In the rows, zero is written as 100.
A single turn carries every row of the set below to another of its rows. Some are shown first; where does it send the rows asked next?
Dukim: [121,84,97,109,77,92,108,81,104,90,88,115,107,97,117,115,106,98,100,101,104,101,111,96,92,101,98,108,114,102,80,83,87,96,104,99,77,122,96,94,85,111,95,88,106,93,109,100,90,92,104,78,131,93,116,85,101,99]
Tola: [81,94,130,109,112,112,113,79,83,96,90,89,98,111,90,102,113,103,102,107,106,102,97,89,85,88,86,98,104,100,111,97,107,124,97,112,98,93,116,112,83,72,96,85,116,84,92,97,102,112,105,86,112,108,81,120,95,86]
piv: [120,96,122,95,126,82,134,72,83,84,90,87,92,94,99,88,103,108,104,97,114,99,104,108,71,95,102,110,92,89,109,86,108,104,91,88,100,92,111,90,78,78,95,84,82,98,112,76,96,103,116,85,135,104,89,96,84,83]
nuv: [86,93,117,97,114,101,99,114,110,101,91,107,107,119,108,84,78,102,102,103,114,100,117,116,97,96,90,88,87,97,88,96,82,108,93,87,123,111,106,98,94,93,101,117,127,112,104,90,82,114,102,78,131,124,116,97,91,98]
pup: [89,101,103,92,111,73,126,98,82,77,95,89,96,107,83,113,98,108,88,96,111,98,98,93,90,109,93,104,96,95,133,99,112,101,82,104,103,93,96,102,93,86,86,94,92,101,80,108,82,85,115,114,112,111,84,99,86,91]
Pag: [117,86,118,115,90,96,95,105,98,86,108,108,94,114,106,99,84,116,119,98,109,99,81,97,104,88,80,113,90,121,100,79,89,91,97,114,109,93,93,95,108,104,107,99,90,116,90,93,99,114,123,102,105,117,86,80,111,120]
Tuz: [83,98,128,110,115,110,115,75,83,99,95,95,96,108,89,101,118,102,100,99,101,96,95,94,90,92,85,97,106,97,108,103,109,124,90,110,101,98,110,113,78,74,98,86,109,86,92,97,110,109,104,80,111,110,79,120,97,92]
vofu: [89,94,122,88,109,103,99,115,117,108,85,106,114,117,107,99,79,103,102,107,121,103,117,115,100,102,94,86,82,103,90,93,79,104,97,94,120,113,107,97,96,92,89,110,116,112,93,99,83,111,103,77,134,126,111,112,95,95]
Vopog: [120,99,124,101,126,81,126,71,80,86,88,94,89,92,100,85,102,110,101,93,113,95,110,106,67,106,102,111,95,89,110,91,109,107,85,88,97,91,108,94,76,75,88,87,82,101,106,77,97,105,121,81,128,107,92,96,87,82]
kalob: [120,74,101,98,74,90,114,84,102,85,87,112,113,98,113,113,115,105,96,103,107,102,107,91,90,107,97,108,104,95,80,92,82,99,100,98,83,134,96,80,91,106,100,99,107,88,116,97,101,100,102,89,129,95,104,85,100,99]
vos: [127,79,103,107,77,83,112,88,106,79,91,111,108,106,112,110,113,97,92,108,104,97,107,90,87,117,97,109,108,98,89,88,78,99,104,95,85,131,97,93,97,111,104,89,114,95,114,99,88,92,113,87,131,97,111,87,92,104]
nufat: [84,100,121,90,102,109,100,111,110,100,91,111,102,115,103,104,81,103,98,102,111,100,113,115,111,104,90,88,86,98,82,95,86,101,88,88,125,103,113,100,95,101,105,105,121,115,95,101,76,112,102,72,137,117,119,104,92,91]
rabes: [92,104,106,94,111,83,124,94,84,81,95,92,95,110,84,109,101,110,94,95,114,98,98,95,86,118,93,104,99,93,129,102,111,107,74,99,108,97,95,101,94,92,82,87,92,101,74,108,84,82,115,116,112,111,81,102,85,90]
fogit: [121,83,117,106,87,96,99,105,92,80,107,110,101,111,103,97,75,120,108,85,116,93,89,96,96,92,90,117,79,123,106,86,87,85,100,112,110,97,100,99,109,100,111,97,86,115,82,98,102,120,118,92,105,111,89,77,112,111]
fusuf: [123,89,113,121,79,109,105,104,94,87,104,112,87,111,107,98,74,117,113,89,118,95,96,94,106,87,87,115,83,112,99,79,92,86,87,114,113,96,99,95,104,98,103,102,88,122,84,94,92,114,120,103,110,105,89,74,108,108]

piv goes to Tola
nufat goes to fusuf
And these:
Tuz goes to rabes
nuv goes to Pag
vofu goes to fogit

A single turn carries every row of the set below to another of its rows. Some are shown first; where does it send the rows asked next?
Dovas: [116,121,104,90,114,114,63,94,107,94,84,112,92,123,94,84,89,111,85,66]
Bodup: [103,106,126,110,102,102,78,106,71,70,99,106,108,101,105,63,89,110,99,75]
mavi: [104,95,112,106,95,121,67,66,89,93,78,96,121,113,94,90,100,119,94,69]
feme: [113,104,113,97,107,117,88,84,76,108,116,107,105,116,104,102,104,119,105,81]
mego: [101,113,96,87,86,102,64,94,98,79,106,108,87,91,110,91,97,101,91,113]
bor: [110,99,97,104,105,113,78,74,76,101,87,112,110,109,88,78,90,133,89,61]
Zup: [113,97,127,97,113,107,55,104,94,76,87,105,102,116,100,77,103,125,99,59]
Nalid: [101,111,112,99,93,88,69,100,98,71,108,100,93,97,119,96,107,116,105,102]
kupi: [107,97,119,102,105,109,79,85,66,73,106,106,119,95,88,91,99,131,99,97]
Balup: [111,98,102,94,102,103,78,77,71,81,107,92,87,101,96,74,99,106,85,58]
fubuv: [100,113,98,90,97,129,70,81,85,81,84,93,110,110,116,84,95,95,99,92]
bago: [116,117,97,88,102,105,64,99,75,114,98,118,89,105,98,94,100,129,86,99]
babib: [131,98,97,98,104,81,59,91,90,92,105,113,101,123,103,89,118,107,93,80]
bok: [122,102,104,99,95,98,78,81,105,78,118,108,98,105,88,67,112,135,83,77]
dused: [103,95,108,125,100,104,65,87,109,77,85,94,85,107,102,78,100,107,99,107]
ponek: [119,115,109,94,99,95,58,87,99,79,91,108,107,112,88,97,97,103,78,112]
kala: [112,106,121,90,99,88,71,90,101,95,109,110,111,88,105,62,85,129,105,86]
selob: [96,79,111,101,103,121,73,88,86,94,82,117,117,109,92,86,78,126,94,76]
Kiz: [102,99,112,105,87,89,50,97,85,92,87,105,100,100,102,108,117,127,99,89]
veziv: [113,119,95,91,93,110,73,95,87,84,117,104,80,105,114,90,117,117,91,103]
res: [96,117,108,115,92,94,79,84,90,98,94,115,117,101,99,106,91,106,108,84]
Bes: [111,99,82,94,99,120,75,77,79,83,102,121,119,107,89,91,96,104,90,103]
divu: [109,96,105,90,93,92,65,104,79,71,118,110,88,88,112,77,107,117,98,100]
gek: [116,108,106,91,97,86,74,96,94,85,125,108,79,102,111,82,103,100,92,89]
folib: [100,105,102,98,97,133,87,98,87,93,103,109,82,120,101,88,94,103,82,75]
Veba: [119,96,100,79,112,116,51,93,83,93,90,114,93,106,94,66,95,117,88,61]
lalun: [107,106,99,107,107,116,69,81,95,97,89,94,73,96,98,75,87,117,91,112]
vas: [109,105,118,107,100,125,77,80,90,97,87,115,116,117,81,78,81,110,78,78]
soza: [118,107,94,123,104,107,70,87,93,100,96,101,75,111,108,65,111,112,99,92]
belud: [98,99,117,89,104,104,48,94,102,78,72,107,101,96,89,85,80,114,91,72]
leda: [118,83,125,81,110,94,57,105,80,89,106,114,101,102,96,87,90,117,90,104]
farod: [98,92,95,100,83,105,63,95,112,81,94,121,115,98,109,75,105,131,106,92]
Rulof: [84,99,93,102,101,100,78,95,88,69,80,105,104,98,109,92,81,118,104,79]
zatu: [104,84,112,114,104,103,60,92,86,95,91,94,81,91,112,69,100,122,112,97]
pebif: [109,82,107,107,91,95,72,82,81,90,113,120,109,101,85,89,99,92,93,73]
pilu: [107,107,110,93,75,121,66,86,105,112,111,114,92,96,96,74,106,116,84,84]
lare: [119,84,104,109,119,97,74,90,97,85,103,102,77,107,101,62,88,110,97,98]
gol: [116,94,115,106,108,107,72,79,87,91,88,111,129,120,98,70,88,111,99,68]
Refu: [106,121,105,93,102,127,49,91,91,81,69,104,104,108,95,81,103,126,90,80]
Bab: [108,102,110,81,96,118,73,75,123,88,102,96,107,108,106,90,98,122,96,101]

divu goes to Nalid
Balup goes to Bodup
mavi goes to vas
And these:
ponek goes to bago
feme goes to pebif
kala goes to farod
lare goes to zatu
Veba goes to Zup

A single turn carries every row of the set below to another of its rows. Some are shown first; where does it send the rows asked next?
dodov: [85,101,102,78,109,105,91,83,103,91,79,108,117,126,103,107,79,97,115,105,104,96,104,91,95,81,120,101,112,114,86,96,98,67,126]
Ludo: [110,83,117,79,121,111,121,80,117,94,83,96,96,93,81,87,81,86,116,113,96,108,122,126,109,82,119,102,100,83,75,95,116,108,125]
melik: [78,100,143,69,118,82,111,97,103,94,95,129,94,101,96,115,86,82,121,91,98,97,104,104,104,95,127,108,103,88,87,113,99,94,111]
kos: [85,91,126,87,115,93,106,104,100,83,79,114,96,90,94,109,83,75,101,96,84,118,105,98,90,102,125,126,90,88,80,107,96,89,130]
der: [90,85,115,85,117,98,97,77,116,103,86,99,99,78,57,90,79,92,118,104,95,99,114,100,108,74,111,105,97,97,83,120,110,94,121]
Pasu: [87,117,127,74,117,113,117,60,120,105,79,76,108,106,77,98,87,70,111,103,83,103,100,117,107,80,127,118,87,98,94,99,103,103,102]
madu: [79,110,115,58,110,99,126,94,96,95,67,96,107,125,115,100,68,96,117,101,90,106,88,118,109,92,118,109,92,63,95,101,104,93,102]
Doso: [87,100,106,79,129,104,92,93,97,104,60,98,95,111,87,87,69,122,122,89,102,105,104,97,125,94,110,100,88,98,82,93,101,84,103]
konif: [84,115,115,72,130,119,103,106,110,87,72,86,119,94,83,90,74,94,119,118,97,94,113,121,111,75,104,107,112,82,83,88,73,89,119]
rukuf: [86,108,109,80,116,92,117,78,104,91,85,89,100,114,66,96,100,98,106,123,82,98,101,96,98,99,95,116,89,83,96,96,121,89,117]
lomo: [72,105,106,70,99,101,106,85,121,93,87,105,124,102,106,87,69,104,107,107,92,96,83,87,105,91,114,108,111,108,86,75,90,80,95]
fote: [88,118,100,86,97,133,96,99,130,84,80,104,121,85,87,103,83,96,94,98,96,107,96,123,113,97,114,119,105,95,77,100,102,84,108]
fafum: [96,88,109,86,118,108,110,73,106,114,85,116,96,101,83,79,83,84,136,121,85,105,111,117,108,93,122,100,107,89,102,116,109,95,116]
Lodok: [106,114,122,60,130,104,110,85,116,99,88,122,134,95,113,87,81,93,123,93,107,106,109,112,115,100,106,107,101,98,92,86,123,79,98]
nof: [93,92,143,73,110,100,107,90,109,85,85,114,101,91,106,102,100,84,108,89,79,123,100,111,121,102,114,118,105,83,95,109,93,108,114]
Paku: [80,105,112,74,104,105,94,97,123,93,85,94,130,94,101,101,67,95,88,98,96,87,102,116,97,109,110,100,104,107,87,70,100,90,92]
roba: [94,108,97,80,125,76,112,75,120,121,93,106,101,107,81,109,80,75,112,113,105,113,89,124,110,92,102,103,86,96,96,92,105,105,116]
Novab: [97,101,107,74,142,107,122,87,126,95,76,113,111,98,94,93,58,99,94,106,87,104,108,127,121,93,122,94,99,91,109,108,99,63,101]
rutub: [80,117,110,88,111,106,109,82,110,88,84,120,122,97,113,89,72,102,101,98,94,101,103,108,103,95,109,101,99,106,103,56,104,87,98]
Fizo: [76,106,106,71,124,86,125,100,111,70,73,96,115,98,90,113,82,91,98,80,81,108,102,118,128,76,96,107,82,89,90,90,101,87,113]
pumo: [64,119,118,73,125,84,83,107,96,100,72,98,125,105,86,100,69,86,110,101,75,101,87,119,113,91,119,112,88,96,107,109,98,86,117]

Lodok goes to dodov
Novab goes to Doso
Pasu goes to roba
And these:
Paku goes to rutub
melik goes to kos
Fizo goes to madu
Ludo goes to fafum

